In the data rows, 50 means zero.
Some points, each followed by its number:
array([53, 64, 33, 48, 35, 62, 35, 45]) 0
array([37, 40, 39, 37, 38, 57, 47, 52]) 1
array([56, 72, 21, 43, 24, 57, 36, 46]) 2
array([45, 59, 45, 32, 48, 33, 55, 52]) 3
array([56, 52, 49, 56, 50, 56, 49, 46]) 4
array([49, 62, 42, 55, 50, 52, 53, 46]) 5
array([36, 52, 31, 32, 39, 47, 53, 53]) 6
array([49, 55, 49, 57, 51, 53, 50, 48]) 7
array([70, 69, 67, 58, 59, 23, 51, 50]) 8
array([32, 51, 31, 28, 39, 47, 57, 54]) 9
array([45, 54, 42, 43, 46, 48, 48, 51]) 10
array([58, 48, 56, 44, 51, 40, 52, 49]) 11
array([39, 43, 55, 47, 58, 51, 54, 56]) 12
array([15, 54,  0,  3, 20, 61, 59, 46]) 13
array([36, 40, 41, 29, 43, 48, 52, 56]) 14
array([49, 58, 47, 56, 51, 54, 51, 47]) 15
array([55, 47, 64, 38, 56, 23, 59, 55]) 16
New points follow, each followed by the numbers of its two nearest points above by angle, seen from the average point of the numbered points, nearest first.
array([53, 57, 50, 53, 45, 42, 41, 54]) 8 7
array([38, 43, 48, 46, 50, 55, 48, 55]) 12 1
array([68, 74, 43, 55, 42, 39, 45, 46]) 8 5
array([45, 44, 40, 55, 44, 71, 43, 47]) 4 0
array([44, 59, 38, 26, 42, 35, 54, 55]) 3 9
array([73, 62, 66, 64, 59, 35, 54, 44]) 8 11
array([49, 38, 68, 59, 63, 49, 59, 51]) 12 11
array([46, 57, 53, 42, 56, 41, 58, 49]) 16 8
array([60, 66, 55, 57, 53, 37, 52, 43]) 8 5
array([51, 81, 47, 49, 51, 22, 51, 56]) 8 3
array([56, 63, 45, 34, 43, 25, 48, 53]) 3 8
array([71, 62, 67, 59, 61, 24, 57, 49]) 8 11
array([80, 81, 58, 69, 49, 31, 39, 40]) 8 5
array([60, 53, 57, 43, 49, 38, 50, 50]) 11 8
array([47, 52, 51, 52, 51, 49, 49, 53]) 7 15
array([60, 49, 57, 50, 51, 40, 47, 51]) 11 8
array([37, 37, 47, 32, 52, 45, 59, 57]) 14 12
array([41, 33, 50, 53, 50, 65, 48, 52]) 12 1
array([51, 52, 49, 40, 49, 39, 55, 51]) 16 11
array([26, 27, 50, 35, 47, 46, 49, 62]) 14 1
array([41, 54, 38, 48, 42, 59, 50, 48]) 0 1
array([44, 57, 42, 34, 51, 39, 61, 52]) 3 16
array([56, 59, 38, 52, 39, 59, 40, 43]) 0 2
array([46, 31, 58, 47, 53, 54, 52, 53]) 12 11
